M: 3 groups of rows, each row roughly a mix of its group's hidden directions:
M (117 x 10):
[[  2.6  -3.1  28.8   5.7 -10.0 -11.2  39.1   3.1  -0.3  30.7]
 [  2.6   4.7  30.7   3.4 -20.2  10.1  30.9   4.5   4.4  33.1]
 [ 19.7  -1.0  22.1  21.9 -10.2  15.9 -16.9  18.4 -19.7 -29.2]
 [  3.9  -2.7 -15.7 -24.6  11.3 -46.4 -13.5  -6.8   7.8  11.9]
 [-12.0  -9.1  29.8  11.3 -12.2  16.7  40.1  -6.7  10.0  12.7]
 [ 24.4  13.0   5.4   9.6 -13.9  16.0 -16.8  -0.6  -4.7 -44.1]
 [  6.5  -6.7  12.6  23.4 -16.5  33.3 -15.9 -15.8  13.4 -27.0]
 [ -0.6  23.3 -18.2 -23.3  25.0 -29.5   1.7  11.1  11.6  20.3]
 [-33.7   1.5  -5.9  -4.9  -8.4  -0.1   8.2  15.2   4.4  44.7]
 [ 13.5 -27.1  19.3  12.8 -10.5 -28.0  -4.6  16.9  -0.6 -30.4]
 [-15.7  10.7  -2.2   6.1  -4.2   5.0  32.6  17.2 -16.1  39.0]
 [-30.0 -19.2   6.3 -26.2 -24.8  15.7  -4.8  26.5   0.9   0.2]
 [-22.2 -26.6  -5.9 -16.6   1.0 -31.7   8.8   7.7  11.0  28.4]
 [  4.4  -2.8  26.0  -3.4 -37.4  12.7  35.5   6.5  -0.5  -3.2]
 [-12.0  25.2 -17.5 -17.3   5.0 -26.4  -9.7  14.6   6.4  33.7]
 [-38.8   9.3 -11.5 -14.5  -0.6   5.9 -33.0  22.8   1.4  -1.7]
 [-32.4  -8.2 -23.3  -7.0   2.6  -2.8 -42.9   1.1  -3.7   2.0]
 [-10.5  30.9 -20.0  10.4   0.2  32.9 -22.3  13.5  13.0   8.9]
 [ 14.5   1.5  28.1   3.2 -14.1  23.4  40.3  -6.4   9.9  -8.3]
 [ -9.2   3.3 -36.5  -3.6  23.3  -7.9 -33.9  -9.8  10.9 -13.1]
 [-28.8 -10.5  14.8   4.2   6.4  17.1   1.7  10.0 -23.2  37.8]
 [ 19.4 -12.0  24.0  -6.8  -5.1 -23.6  37.1  15.5  10.3  11.6]
 [  8.5 -16.0  40.4 -26.9   2.9  11.1  -5.4   1.4  19.7 -18.7]
 [ -8.4 -11.3 -10.3  16.3  -4.5  29.0 -23.7  32.5 -22.4   6.0]
 [ 20.5 -17.7  35.9  12.5 -16.5  24.2  18.7  -6.1  -9.7   8.1]
 [ -1.8  14.0 -21.8  -5.7  23.1  15.2 -26.1  -6.2 -34.5 -14.2]
 [ 14.6   1.2  12.5  29.4 -14.7  34.1  21.2   7.6 -19.6   9.0]
 [ -2.7 -25.8  25.3  -0.6 -15.7  36.2  -3.3   4.7  -0.3 -26.1]
 [ 10.7  14.3 -30.1  12.5  23.7  14.2 -31.6 -14.9  -6.0 -13.5]
 [-36.6   5.0 -26.1 -10.2   5.2  -5.5 -35.0  11.3  -1.2   4.8]
 [-21.1  29.5  -8.0  -7.4 -13.0  -8.6   0.1  24.2  -1.3  36.4]
 [-28.0  16.2  -4.7  -8.2 -13.4 -23.5  20.2  12.1  -2.9  33.9]
 [  8.5  -4.5 -15.6 -18.3 -10.1 -26.1  -9.4  34.9  19.8  20.7]
 [ 35.1  21.9  20.4  30.6  -9.3   3.9   7.5 -16.7  -0.4   9.0]
 [ 14.1 -21.4  11.6  21.2  26.4   7.9   4.5 -24.9 -12.5 -28.0]
 [ 17.1  -4.7   3.3   6.2 -24.6  22.8 -16.7  -8.7  19.3 -37.0]
 [-27.1   8.7  -5.6 -10.8  -4.9 -34.2  27.3   6.7  13.4  21.5]
 [-28.2  -0.3 -18.0  -9.0  -9.8  19.8 -13.9  -8.6  35.7 -18.8]
 [-18.2  29.5 -32.3   1.7  -3.3  -5.3 -28.6  19.0 -10.9   0.9]
 [ 17.5  -6.4 -27.1  -7.8  -1.4 -37.6 -11.8  23.8  17.2  -5.0]
 [ -7.0   4.4 -26.4 -12.5  21.7 -21.4  -6.8  20.3 -29.0  21.0]
 [ 20.2  -1.6   0.0   8.8  12.8 -51.7   2.7 -11.7  -6.9  -7.8]
 [ -7.2   6.8 -21.6  -6.7  13.4 -11.9 -46.2 -14.6  -2.9 -17.2]
 [ 37.6  -3.6  -2.8  -5.6   9.8   9.5 -17.5   5.6 -11.6 -38.3]
 [ 20.9  40.9  -7.4  10.7  10.7 -26.3  19.9  -4.0   9.5  -1.1]
 [-14.2  -9.9  -8.4 -19.3  -9.3  21.4 -28.6  10.5  19.2 -31.6]
 [ -5.9 -36.9  11.0 -17.1   2.2 -36.4 -10.7  12.1  13.3  -0.5]
 [-36.4   0.9   2.5 -10.6  -6.3  32.5 -27.3  -6.9  12.4  10.1]
 [ 10.5 -13.7   3.5  13.1  -6.4  51.6   7.5   4.9  -1.1 -17.9]
 [ 34.9  -9.6  26.8   0.7   6.3 -33.1   4.3 -10.2   0.0 -17.2]
 [  2.3 -12.7  31.4  -9.7 -30.2  17.2   3.1  10.5   6.9 -31.0]
 [ 13.6  20.2 -16.9   6.8  -5.2 -12.1 -39.6   1.7 -15.0 -26.3]
 [ 32.3 -17.2  28.3   2.3 -11.8  -4.8  16.3   2.4  22.7 -22.1]
 [  3.7  -7.3 -17.6   2.5   6.1  33.1  28.3   4.1  14.2 -32.3]
 [ 31.8  16.4  17.7  20.9   3.0  22.1 -10.5 -15.0 -22.0 -15.5]
 [ 36.9  -1.9  17.2   7.2   2.5  16.1 -17.7 -18.4  -7.6 -30.0]
 [-29.7 -15.7   3.0 -19.4 -13.9 -15.4  -1.6  32.1   2.0  24.7]
 [ -1.6 -21.2 -21.5 -15.8   2.2  20.9 -43.5   8.6  -3.3   2.1]
 [ -8.1  -5.1   9.6   4.7   3.7 -14.4  22.0  18.1 -20.5  43.8]
 [-15.2  23.6 -19.6   4.0 -13.7  42.2 -17.3  -1.3  -5.7   9.7]
 [  5.2  27.9  -1.9  11.2  -9.2  37.4 -16.8  14.6 -13.1 -22.3]
 [  2.2  16.6  -3.4   8.2 -34.3  39.9  -1.9   3.5  20.2   5.6]
 [-28.5  19.8 -12.6  -5.2   8.4   5.0   1.2   0.3 -26.9  37.1]
 [ -7.8  14.9 -44.1  13.5  -1.7   9.5 -20.8  14.9 -17.3  11.3]
 [-18.6  -3.1 -10.4 -26.1 -10.9   0.8 -42.0  12.3  17.1 -10.3]
 [  5.0  33.6 -34.6  10.4   0.3  16.3 -19.0   0.1  22.3  -0.6]
 [ 29.6   2.9  16.3  23.9 -24.9  21.3  27.4   5.4   2.8  -0.3]
 [ -4.8  18.5 -21.4  -5.1 -45.1   5.7  -3.0  17.7  -4.5 -18.0]
 [ 21.0  35.6  -0.9  16.4  -0.6  27.9   2.6 -19.8 -11.4 -17.2]
 [ 22.1  26.8 -34.0   4.8 -18.1   2.0   2.3  -5.5  28.8   1.1]
 [-29.0  -8.5  -6.8  -5.6  -1.3  27.8 -26.3  15.6  -7.4  28.7]
 [ -6.0  14.4  -9.7 -18.5  20.6   7.3  15.5 -34.3  12.4  29.3]
 [  6.2  -2.4  18.4 -30.1 -11.7 -43.8 -12.7   2.5   7.6  -3.9]
 [ 14.1  27.3 -28.3   8.6   1.5  12.4 -29.8 -11.3  -9.8 -22.4]
 [ -0.5  15.2  -3.9  -6.2  -4.1  49.3  -6.9   6.9  10.5 -25.4]
 [ -2.9 -19.2   3.5  -6.5   9.8 -47.5  17.4 -11.2  19.1   2.0]
 [-13.1  36.3 -13.1  -5.9  -8.7  23.1 -22.8  14.9 -18.8  13.5]
 [ -6.6  20.8  -8.9   2.8   6.4 -43.9  17.0 -25.3  -3.1  10.7]
 [-26.3  16.3  -1.8   3.6 -22.3   2.7  16.9  27.6 -14.8  28.9]
 [ -6.8  -1.7 -14.0 -13.6   8.3  17.2 -47.8  -2.6   2.8 -22.0]
 [  3.1  33.8  -6.3  14.4 -19.3  33.9  -6.6  12.6  18.3 -11.0]
 [-10.5 -19.1 -29.2 -24.2  -8.9 -16.3 -32.4  -5.8  14.5  -5.4]
 [ 10.9  23.5  -4.0  35.3   3.3  29.4  27.3  -3.0  -2.9  -3.1]
 [ 18.7  31.7  -8.5  11.9  -6.2  30.6 -20.6   0.2  24.6  -3.2]
 [ 24.2   9.1 -30.1  -7.3   1.6  -8.9 -19.1  -0.4  11.3 -37.1]
 [ 20.5   7.9  24.4 -20.4   8.9 -24.1  29.2 -18.6   4.2 -14.7]
 [-10.8 -17.5  -4.1 -15.2  21.1 -46.7  -0.6  -9.1 -14.2   1.0]
 [  9.5  -1.9 -10.1   4.4  -9.0  20.1 -40.3 -11.8  19.3 -27.3]
 [-23.6  -5.0  -4.5 -12.0   4.6 -34.3  -1.1   9.7  -3.6  39.2]
 [-31.7  -0.6 -27.7  -8.8   0.5 -31.8   1.4  14.8   7.9  21.0]
 [-29.2  -0.1  -9.3  -7.4   7.0  39.4 -28.5  -7.0  -2.6 -10.9]
 [ -7.3  10.7  32.7  13.6 -22.8  23.9  24.1  17.9 -10.3  -7.9]
 [ -0.7  15.6  17.4  20.5 -24.8  29.1  20.2  -4.9  -4.5  26.4]
 [-36.1   2.1 -33.2  -9.2  15.4 -21.6  14.3   4.3   0.1  12.7]
 [ -1.6  29.5 -23.7 -12.3 -12.2 -29.1 -16.7   6.0  15.3  21.4]
 [-14.8  20.8 -32.2 -10.0  15.4  10.0 -20.0  11.8  21.2 -21.6]
 [-36.5   6.5   9.3   8.8  -8.8  12.9  14.1  -7.7  -3.8  39.1]
 [ 13.9  14.0  35.1   9.9 -31.0  11.7  12.4  11.0 -21.0  -7.1]
 [ 14.3 -27.8  18.6  -4.8  -2.3   1.4  40.9  -4.4  -3.3 -22.9]
 [ -6.2 -27.9  32.9  -7.2  -5.7   0.3  22.8   8.1  -3.4  31.6]
 [ -3.3 -22.0  27.3 -24.7  -2.0  -5.2  24.0 -12.0  11.7  29.2]
 [-16.1  29.6 -37.0  -2.3   4.6  25.9 -10.5   5.6   9.6 -12.1]
 [ -1.5  -7.0  32.8  -3.3 -15.0 -29.9  34.5   1.2   3.5  11.1]
 [ -6.9 -21.0  28.1 -24.2 -18.7  15.8 -15.0  29.2   3.7  -5.5]
 [ 18.2  -5.3  37.0   7.1  -2.0  37.1  15.6  -3.2  -2.2 -13.2]
 [  7.0  31.0   6.7  15.6  -6.1  -9.2 -10.0  -0.4  -7.7  44.7]
 [ -7.8  10.1  -7.3  -7.0 -19.6 -26.3 -20.0   7.8  23.1  35.4]
 [-16.8 -18.3   7.9 -23.5  -5.0 -10.4  27.0  -4.9  13.1  35.9]
 [  8.1  21.7   0.9  -4.3 -27.1  17.3 -13.7  10.8  28.0 -30.1]
 [-19.2 -19.9  32.0   6.3 -25.2  21.2   8.5  11.3 -18.6 -11.0]
 [ -2.3  -1.8 -14.2 -22.2  17.7 -45.1  -4.0  -7.3  14.8 -15.9]
 [  2.0  -2.0  -8.4   1.5 -15.9  47.7 -10.4   9.2  15.6 -23.3]
 [ 23.0  20.1   2.2  15.6 -10.9  20.3 -16.6   0.0 -11.6 -38.2]
 [ -1.1 -14.4   3.8 -17.0  27.8 -14.9 -33.5   5.1  20.2 -22.8]
 [  0.9  19.7  -9.1   2.6 -21.4  36.1 -22.5  11.8  23.8 -11.2]
 [ 26.1  -8.8  33.3  12.9 -15.6  29.2  18.5   2.2   2.3 -10.3]
 [-20.3  -1.4 -36.3   3.1   3.0  21.2 -30.2   3.0   6.5 -20.5]]

which group is each row in? (one row of each group first):
[-11.2 -43.0  -0.3  -0.4   7.2   8.1  23.3  -0.4   7.7  29.8]	H
[ -0.6  11.4  25.5  -1.9  -8.5 -10.1  28.3  -0.7  -8.7  41.8]	R
[  1.1  -5.8  24.5   0.3  13.5 -24.7  37.2   1.3 -23.7  14.3]	V

[ -5.9 -30.8  19.3   7.8  -1.7  32.1  23.3  12.2  -2.6  20.7]	H
[ 22.2  -0.4   0.7  12.2 -28.8  29.6 -14.3 -11.4  19.2 -23.0]	V
[-16.9  -6.7 -39.6 -14.5  12.7  -4.9 -19.4  29.2  -3.9   6.7]	R
[ 22.5  -2.0  42.8  16.2 -10.7  15.6   1.0   8.1 -20.2 -12.4]	H
[-22.2 -19.0   6.5 -16.3   1.5 -35.9  12.5  10.9  10.8  27.3]	H
[  2.1 -20.4  13.3   1.7  -8.5  35.0 -13.8  -0.8   7.1 -37.9]	V
[ -0.9  12.3 -31.3 -23.8  22.0 -24.1 -15.5   2.0  21.8  -9.9]	V
[-42.1  -4.9 -26.0  -7.5  13.6  -1.6 -18.2  10.0  -6.4  19.9]	R
[ 19.2  -9.3  28.4  -0.9   0.2 -24.6  30.8 -25.5  10.2  -4.2]	H
[ 17.4   5.4  23.6  18.1 -16.8  29.6  30.8 -11.9   1.9 -10.8]	R
[ 10.3  -7.6  17.4   1.7  23.0 -25.0  -7.2 -29.9 -10.4 -30.1]	R
